Rotation paths and how fast each direction turns (degrees each step)
Each turn is a multiple of 5 degrees from 10 to 175, or 0.
Each row of a path follows its step; steps can be skipped.
Rotation 1:
step 0: 0.15 -1.71 2.46 -1.11 -0.50 -0.69 0.43 -2.73 -1.32 -1.50 0.99 1.61 0.51
 -1.63 -3.53 -0.58 2.30 2.25 -1.16 -1.51 -0.26 -1.95 -2.24 -0.04 1.01
 -2.42 0.52 2.57 -1.35 1.34 -0.21 -0.63 -0.23 -1.23 -0.88 1.83 2.33
 -0.72 2.50 1.98 -0.32 0.27 -2.10 -0.77 -0.39 0.98 -3.09 -0.72 0.12 0.23
 -0.63 0.88 0.33 -0.78
step 1: 0.43 0.78 0.09 -2.50 0.47 -0.34 -0.14 0.28 -0.14 -2.14 0.84 -2.35 -1.38
 0.47 -0.21 0.14 0.38 -0.78 -0.04 1.55 1.43 1.29 -1.19 -2.74 -3.01 -0.28
 0.00 -2.15 -0.75 1.05 1.28 1.94 -2.56 -0.59 -1.95 -0.48 0.80 -3.34
 -0.89 1.16 -1.16 -2.22 0.95 0.66 -2.69 -1.72 1.44 -2.96 -0.74 -1.32
 0.72 -0.83 -2.67 -0.80
step 2: 0.18 -0.52 0.37 1.35 1.49 4.15 0.97 1.65 -0.81 1.24 -0.20 1.60 0.52 0.15
 1.60 -0.49 -0.02 -0.48 -1.89 -1.43 1.77 -0.73 0.25 0.29 -1.38 1.07
 -2.14 -1.03 1.58 1.81 1.52 0.11 2.12 1.03 0.12 0.78 0.64 -1.94 -1.92
 -3.02 1.57 -3.37 1.49 -0.89 0.72 1.80 1.47 2.14 -0.27 -1.77 1.29 1.50
 2.10 -0.14
step 3: -2.43 0.64 0.98 2.41 -1.88 -0.58 0.80 -1.97 -1.60 0.09 1.34 -2.09 0.44
 0.87 1.56 -2.79 0.44 1.32 2.28 2.15 -0.38 -0.63 0.04 3.68 1.36 -0.49
 0.54 0.26 1.61 -0.84 0.27 -1.70 -0.09 -2.43 -1.95 1.43 3.03 0.47 -1.31
 -0.49 2.01 0.46 -1.89 -0.64 0.11 0.08 -3.11 1.29 -0.46 -0.28 0.05 -1.05
 0.88 0.87
step 4: -3.11 2.47 -1.40 -2.05 2.74 -1.44 -1.98 0.62 -0.21 -0.59 -1.14 0.23 0.09
 1.63 -1.58 -0.80 -2.05 0.97 -0.35 2.08 1.40 1.03 0.37 -0.86 0.65 1.35
 -1.03 0.22 -1.12 1.46 1.20 0.98 1.05 -0.45 -0.23 -0.39 -0.78 3.08 -1.11
 2.81 -1.95 -0.10 0.95 0.56 0.35 -1.96 -0.80 -0.47 -3.64 1.82 0.50 -2.63
 -1.06 0.23
step 5: -2.13 -1.26 0.70 -0.73 2.75 2.55 -0.57 2.18 0.28 0.98 0.81 -0.60 0.05
 -1.39 -2.83 1.53 1.84 0.56 -1.59 -1.76 1.45 0.05 -0.56 -1.17 -0.18
 -1.54 0.66 3.23 -0.28 -2.41 -1.07 -0.39 2.76 1.18 1.47 -1.92 0.34 1.11
 1.03 -1.76 1.68 -2.43 -0.39 -1.64 0.54 -1.05 1.48 0.37 1.67 -0.54 -2.76
 -0.94 -0.04 -0.44
step 7: 2.09 -0.01 -2.26 -0.78 0.33 -0.13 -2.67 0.72 -0.14 -1.23 -2.09 0.15 1.90
 -0.02 0.72 -1.18 -0.37 -0.13 -3.13 0.67 -2.02 1.01 1.71 1.09 0.34 -3.58
 -4.18 -1.15 -0.05 2.07 1.40 0.88 1.91 0.38 0.63 1.43 0.79 0.00 0.67
 1.60 0.31 0.24 1.34 0.92 -0.58 2.03 -1.07 -1.06 -2.20 1.41 0.48 2.55
 -0.99 -0.17
step 8: 2.03 0.30 0.52 1.17 1.03 2.13 -4.81 -0.98 -1.11 0.18 -0.29 -1.27 -1.23
 -1.19 -1.41 -1.41 2.04 0.77 0.74 -1.43 2.80 0.69 -0.89 0.98 -0.88 2.13
 -1.50 -0.36 0.78 -1.50 -2.28 0.41 -2.60 -0.44 -0.58 0.80 1.64 0.17 0.29
 -1.43 2.27 -0.02 -2.64 -0.39 -0.02 1.22 0.34 0.23 1.31 1.46 -1.53 -0.88
 -2.79 -0.91
step 9: 0.06 1.02 2.19 2.27 0.32 -1.49 -0.08 0.99 0.45 0.26 0.85 -1.68 -3.19
 0.91 0.35 1.04 -2.33 -1.41 1.50 -1.28 -0.01 -0.73 -2.18 0.63 -0.84 1.96
 -0.61 -0.27 -0.82 -0.61 3.18 -0.19 -1.11 -2.41 -1.45 -3.69 -1.28 0.20
 0.28 -1.13 -1.58 -1.06 0.84 1.39 0.32 0.56 1.90 1.62 -2.32 1.64 1.30
 -0.01 1.34 2.95
step 10: -0.88 1.21 -2.02 -1.39 1.93 0.83 4.05 1.47 2.03 1.30 -0.39 -0.43 0.33
 -1.34 -0.55 0.56 0.21 -0.42 -2.19 1.95 -1.77 -2.51 0.44 2.41 0.94 -1.80
 0.73 -0.57 1.24 -1.92 -1.00 -0.68 1.30 0.81 0.85 0.83 -1.46 1.16 -1.31
 -2.27 0.92 -0.33 -0.11 -1.05 0.25 0.75 -1.69 -0.30 -2.14 3.32 0.92 2.59
 -0.62 1.58
step 11: 1.13 0.44 2.01 -2.47 0.29 -0.92 0.98 -2.70 -1.44 2.04 -1.75 -0.44 1.48
 0.38 -1.38 -2.02 1.39 -0.58 1.30 -0.35 -1.43 -0.38 -1.65 -0.71 1.51
 1.33 2.07 -0.97 -1.44 0.57 0.26 0.36 -1.07 -0.40 0.85 1.56 -1.31 2.61
 -0.70 1.85 3.67 1.79 0.39 -1.85 0.22 1.00 -0.08 -0.37 1.05 -0.06 -3.47
 -2.61 -1.48 -1.08
Directions:
-0.70 -0.24 0.12 0.35 -0.12 0.18 0.25 0.13 -0.53 -1.02 0.33 0.44 -0.19
 0.28 0.22 0.20 -0.12 0.46 -0.44 0.12 0.74 -0.09 -0.06 -0.10 -0.14 -0.25
 0.11 -0.03 0.24 0.15 0.07 -0.47 0.51 0.03 -0.64 0.69 0.94 0.09 0.17
 -0.29 -0.05 -0.62 0.85 0.38 -0.29 -0.55 -0.30 0.09 -0.69 -0.56 -0.39
 -0.79 -0.07 -0.97 | 20
0.06 -0.19 0.78 0.14 0.15 0.42 -0.27 -0.11 0.09 0.02 -0.01 0.40 0.31
 0.32 -0.45 -0.16 0.07 -0.26 -0.37 -0.64 -0.40 -0.29 0.04 0.30 -0.18
 -0.24 0.09 -0.57 -0.26 0.63 1.06 -0.57 0.70 0.57 -0.42 -0.53 -0.56
 -0.01 0.35 1.03 -0.47 -0.24 -0.18 0.42 0.84 0.82 0.01 0.57 -0.23 0.02
 -0.39 -0.32 0.54 -0.17 | 155
1.31 0.21 0.31 0.51 0.26 -0.32 -0.41 -0.05 -0.93 0.30 0.47 0.13 0.06
 -0.26 -0.32 -0.34 -0.71 0.05 -0.80 0.11 -0.11 -0.16 0.48 0.66 -0.42
 0.06 -0.18 -0.18 0.17 -0.12 -0.01 -0.12 -0.95 -0.20 -0.39 0.13 0.08
 -0.68 -0.28 -0.16 -0.48 -1.19 -0.12 0.15 -0.60 0.16 -0.03 0.17 0.31
 0.04 0.56 0.20 -0.10 -0.30 | 55
0.17 0.64 -0.82 0.34 -0.46 0.72 -0.55 -0.11 -0.19 -0.22 -0.02 -0.29
 -0.24 -0.12 0.72 -0.25 -0.36 -0.28 0.11 -0.05 0.39 0.80 0.18 -0.02 0.42
 -0.13 0.31 0.02 0.85 1.62 0.21 -0.16 -0.07 0.15 -0.60 0.05 0.05 -0.20
 0.25 -0.01 0.45 0.05 0.37 -0.09 -0.06 0.41 -0.12 0.32 0.91 0.02 -0.41
 0.23 -0.24 0.62 | 70
-0.03 -0.40 -0.39 0.01 -0.99 -0.09 0.15 -0.14 0.14 -0.28 0.56 -0.02 0.44
 -0.38 -0.76 -0.03 -0.20 0.10 0.41 -0.29 -0.48 -1.07 0.35 0.53 -0.12
 -0.60 0.08 0.70 0.63 0.59 -0.03 -0.30 -0.07 -0.61 -0.06 0.11 0.25 -0.41
 -0.59 -0.08 -0.55 0.71 0.28 0.29 0.09 -0.41 -0.10 0.41 -0.90 0.31 0.06
 0.28 0.14 0.86 | 110
0.02 0.81 0.89 -0.04 0.65 0.03 -0.70 -0.54 0.09 -0.09 -0.21 -0.11 0.37
 -0.20 -0.57 -0.14 -0.56 -0.29 0.04 0.03 0.55 0.22 0.35 -0.45 -0.28
 -0.19 0.49 0.43 -0.23 -0.05 -0.50 -0.17 0.26 0.08 0.12 0.72 0.91 -0.10
 0.59 0.35 -0.33 1.00 -0.03 -0.13 -0.41 0.74 0.46 -0.13 -0.36 -0.02 0.56
 -0.65 -0.34 0.53 | 95
0.17 0.39 -0.94 0.96 0.24 0.54 0.23 0.67 0.47 0.69 0.58 0.31 0.09 -0.01
 -0.39 -0.24 0.94 -0.17 0.12 0.16 0.17 -0.54 0.07 0.22 -0.09 0.01 -0.24
 0.15 -0.07 0.39 0.00 -0.08 -0.19 0.53 0.76 0.82 0.54 0.43 0.17 0.54
 -0.33 -0.33 0.42 -0.60 0.08 0.13 0.94 -0.29 0.05 0.53 -0.11 0.03 0.06
 -0.53 | 130
-0.33 -0.49 -0.55 0.12 0.31 -0.08 0.27 -0.59 -0.02 0.91 0.13 0.18 0.20
 -0.04 -0.63 -0.11 -0.54 -0.17 0.00 0.86 0.00 0.20 -0.10 0.52 1.03 0.31
 1.01 -0.38 0.27 0.02 0.19 -0.38 0.57 -0.25 0.66 -0.44 -0.28 0.41 -0.04
 -0.37 0.01 -0.58 0.20 -0.03 -0.23 -0.11 0.08 0.48 -0.04 0.00 0.33 -1.18
 -0.51 0.41 | 55
Rotation 2:
step 0: 0.58 -0.64 1.52 -0.50 1.71 -3.96 -0.17 0.51 0.09 0.78 0.17 -0.52 2.62
 0.25 0.28 -3.43 -0.44 -0.84 1.66 2.46 -2.22 0.02 1.62 -0.34 0.66 0.63
 -0.52 1.39 -0.09 -1.08 0.91 1.97 -0.15 -0.09 0.77 -1.23 -1.31 0.48
 -0.92 2.54 0.64 -1.80 2.33 -1.36 0.47 -1.96 3.05 1.55 -0.87 -0.83 0.69
 -0.99 1.09 -0.70
step 2: -3.01 -2.36 1.99 -0.73 0.88 -1.01 -1.72 1.06 0.31 1.65 1.80 0.41 -0.08
 -0.99 1.60 -1.64 0.00 -1.15 1.52 -0.36 -1.41 -1.89 2.14 1.73 2.94 -0.77
 0.82 0.10 -3.48 -0.19 1.31 -1.91 0.53 -1.39 0.30 0.55 -1.48 -0.94 -0.15
 -0.06 -2.53 0.43 0.42 -0.09 -1.66 0.60 0.84 -0.40 0.73 -0.13 -3.05
 -1.20 0.56 -1.15
step 3: 1.22 -1.97 0.26 0.03 -1.27 0.35 -1.13 -1.13 1.20 1.20 -1.70 1.03 -0.92
 0.09 1.04 -2.65 -1.52 1.79 2.84 -0.97 -2.53 -1.23 -1.80 -2.50 -0.95
 -2.25 1.14 -0.82 0.08 0.93 0.46 0.34 -0.70 -0.36 -0.29 0.12 0.62 2.03
 0.57 3.12 -1.33 -0.46 0.30 1.04 0.85 -0.51 -0.03 0.71 -2.00 3.57 0.30
 1.38 1.82 1.42
step 4: -1.10 0.21 2.11 -1.42 -0.79 1.81 -4.53 0.55 -0.68 -1.13 1.41 -1.02 -1.99
 2.07 -1.06 -1.48 0.52 -1.50 -1.76 0.53 -0.64 1.44 -1.37 -0.11 1.11
 -0.90 1.60 -0.91 -0.59 0.02 0.17 -0.87 2.28 0.10 1.06 -0.24 -0.04 -1.17
 1.30 -2.36 0.60 -0.96 1.56 0.78 -1.64 0.39 -0.38 -0.14 1.71 2.07 -1.21
 -1.53 2.17 2.58
step 5: 0.68 -0.41 0.31 -0.34 0.80 0.97 0.07 -0.60 0.97 1.42 1.01 0.29 -0.73
 0.45 1.56 -1.54 -3.16 0.98 1.19 -2.92 2.11 -0.08 -1.95 -0.33 1.15 -0.43
 1.73 1.44 -0.45 2.19 2.04 0.91 -2.51 0.77 -0.53 -1.21 -3.80 -1.65 -0.32
 -0.12 -0.54 -1.38 -0.88 1.66 -1.19 -0.35 -3.51 1.54 0.01 1.07 -0.98
 -0.09 -1.58 -0.48
step 6: -1.02 -1.71 0.51 -0.58 -1.24 4.43 -0.64 0.73 1.46 1.25 -0.25 -1.54 1.12
 -1.46 0.60 -1.13 -0.43 0.32 -1.09 1.32 -0.24 0.83 -0.80 -0.05 -2.43
 0.29 1.71 -2.05 0.68 -3.41 -1.97 1.57 -1.12 1.69 1.29 -0.15 0.90 -0.06
 2.40 0.84 -0.46 -0.27 0.11 1.15 0.78 1.13 -0.93 0.96 2.87 0.67 -0.05
 0.07 -1.52 2.68
step 7: -2.39 1.44 -0.38 -2.24 -1.41 -0.09 -0.15 -2.03 -0.70 -0.51 2.44 2.44
 -1.75 1.91 -0.32 1.19 -1.34 0.43 -0.21 -1.08 2.21 1.28 0.42 0.66 -0.88
 0.47 -0.43 1.25 0.31 0.76 0.29 0.10 -0.08 -0.64 1.08 -1.90 0.50 0.96
 -0.77 -0.08 -0.28 -2.02 -2.56 0.06 1.99 1.97 -4.32 -0.70 2.76 -0.36
 0.93 -1.25 1.35 0.67
step 8: 0.40 -1.15 -0.24 0.19 0.41 2.10 2.75 -0.01 -0.02 -1.52 0.78 0.28 1.31
 -0.18 2.90 -1.87 0.93 -1.65 -2.22 -1.94 0.45 -0.27 0.23 1.36 -1.79 1.66
 -0.39 0.84 0.87 -0.27 -1.71 1.49 0.72 -0.69 -0.88 0.88 -0.67 -1.05 0.42
 0.69 2.20 -1.95 -1.29 -1.83 0.65 -2.44 -0.77 4.02 2.16 1.31 -0.25 1.90
 -1.21 -0.85
step 9: 0.54 -0.30 -1.29 -0.72 0.33 2.68 1.39 -2.55 1.73 -1.76 -0.43 1.48 -0.71
 -0.17 -1.43 4.06 2.14 -1.12 0.20 -0.58 2.12 0.54 1.81 1.10 -2.54 -0.12
 -0.92 -0.37 1.31 -0.55 0.78 -0.28 0.76 1.08 0.88 -0.12 0.96 0.46 2.60
 -0.75 0.07 2.01 -1.09 0.13 1.79 0.35 -1.71 -1.84 -1.66 1.30 -0.60 -1.47
 -2.38 0.84
step 10: -0.26 -1.50 -1.51 -0.53 0.86 -1.12 0.30 1.25 -1.06 -0.32 -0.51 1.57
 -1.45 -1.39 3.12 2.08 1.86 1.25 -1.29 0.14 -0.14 0.90 1.83 1.49 0.85
 3.18 -2.56 2.70 0.28 -0.24 -2.52 0.30 -1.00 -1.39 -1.07 -0.56 0.33
 -1.13 -3.43 0.56 1.12 0.23 1.52 -1.56 -0.66 -0.78 -1.36 -1.49 2.08 0.67
 -0.22 -1.26 -0.54 0.58
step 11: 1.66 0.22 -0.63 -1.57 -0.76 0.11 1.05 0.85 0.78 0.23 -1.44 1.62 -0.09
 0.14 0.03 2.00 1.23 -0.43 -0.74 1.37 2.59 1.03 -0.45 -1.09 -1.46 -0.83
 -1.93 0.91 2.34 2.03 0.20 0.59 -1.50 0.57 1.84 1.82 2.93 1.61 -1.05
 0.19 2.48 0.38 -0.64 0.56 -0.17 -1.87 2.31 2.66 -3.08 -0.50 0.89 2.51
 -1.06 -0.41
Directions:
-0.15 0.07 -0.17 -0.58 -0.06 -0.30 0.24 0.06 -0.30 -0.25 0.57 0.17 -0.27
 0.22 -0.11 0.37 -0.66 0.10 0.47 0.09 -0.32 0.71 0.48 0.58 -0.17 0.59
 1.24 -0.13 -0.23 -0.55 0.07 -0.48 0.41 -0.10 -0.06 1.15 0.36 0.06 0.26
 0.72 -0.34 -0.22 0.35 0.19 -0.07 0.23 -0.31 0.27 -0.01 -0.20 0.39 1.14
 -0.21 -0.67 | 65
-0.14 0.41 0.41 -0.35 0.43 0.25 -0.22 -0.51 0.12 0.94 0.26 0.45 -0.54
 -0.08 0.05 0.68 0.49 -0.16 -0.30 0.31 0.97 -0.39 -0.08 0.76 0.12 -0.02
 0.38 -1.26 -0.31 -0.48 -0.01 0.24 0.65 0.14 0.19 0.26 -0.20 0.72 0.12
 -0.17 0.35 -0.65 -0.17 0.07 -0.55 -0.03 0.32 -0.35 -0.53 -0.33 0.03
 -0.61 0.45 0.10 | 145
-0.31 0.50 0.00 0.43 0.88 -0.27 -0.29 0.79 -0.07 0.72 -0.21 0.45 0.22
 -0.24 0.74 0.17 0.19 0.00 0.66 -0.49 0.18 -0.31 0.09 -0.32 0.32 0.34
 0.12 0.92 0.49 0.11 -0.07 0.01 -0.16 -0.29 0.00 0.93 -0.72 0.11 0.32
 -0.21 0.36 -0.75 0.07 0.53 0.88 -0.43 -0.24 -0.01 0.40 -0.35 -0.57 0.15
 0.58 -0.15 | 135
0.07 -0.63 0.22 -0.62 0.34 -0.90 -0.70 0.14 0.80 0.18 0.18 -0.35 0.19
 -0.19 -0.43 0.06 -0.09 0.30 0.32 0.26 -0.07 -0.96 -0.21 -0.13 0.23
 -0.90 0.81 -0.27 0.41 0.49 -0.41 0.32 0.60 0.37 -0.20 0.21 -0.04 -0.96
 -0.22 0.09 -0.13 0.68 0.22 -0.50 0.28 0.16 -0.17 0.26 -0.03 -0.26 0.15
 0.03 0.93 -0.30 | 25
0.26 0.18 -0.15 1.17 0.54 -1.17 0.49 0.40 -0.81 -0.19 0.05 -0.24 0.13
 0.62 0.43 0.66 -0.14 0.31 0.33 0.11 -0.37 -0.58 -0.12 0.56 0.43 -0.28
 -0.66 -0.58 0.46 -0.01 -0.06 0.16 0.07 -0.11 0.63 0.29 0.50 -0.12 0.33
 -0.28 0.39 0.38 -0.01 0.05 -0.33 0.62 0.29 0.16 -0.22 -0.38 0.59 0.02
 -0.54 0.34 | 20
0.26 1.00 1.18 -0.36 -0.64 0.12 -0.74 0.45 -0.44 0.26 -0.60 -0.38 0.11
 0.29 0.26 -0.09 -0.36 0.67 0.46 -0.73 0.36 0.12 -0.63 -0.14 0.08 -0.01
 -0.15 -0.59 -0.21 -0.20 0.40 -0.52 0.00 -0.08 -0.28 0.22 -0.23 -0.32
 0.07 0.67 0.11 0.90 -0.40 0.34 -0.63 0.10 0.12 0.14 0.46 0.20 -0.42
 0.19 0.18 0.41 | 35
-0.68 -0.11 -0.06 -0.49 0.13 -0.73 0.68 -0.03 0.67 -0.28 0.09 0.03 -0.36
 0.31 0.16 -0.20 -0.45 0.58 -0.17 -0.65 -0.04 0.10 -0.91 0.59 0.58 0.40
 0.12 0.45 0.58 -1.21 0.55 0.37 -0.64 -0.31 -0.05 -0.33 -0.11 -0.01 0.19
 -0.21 -0.06 0.11 -0.21 -0.86 -0.16 -0.32 0.43 -0.65 -0.36 0.29 -0.27
 0.02 0.50 -0.04 | 145
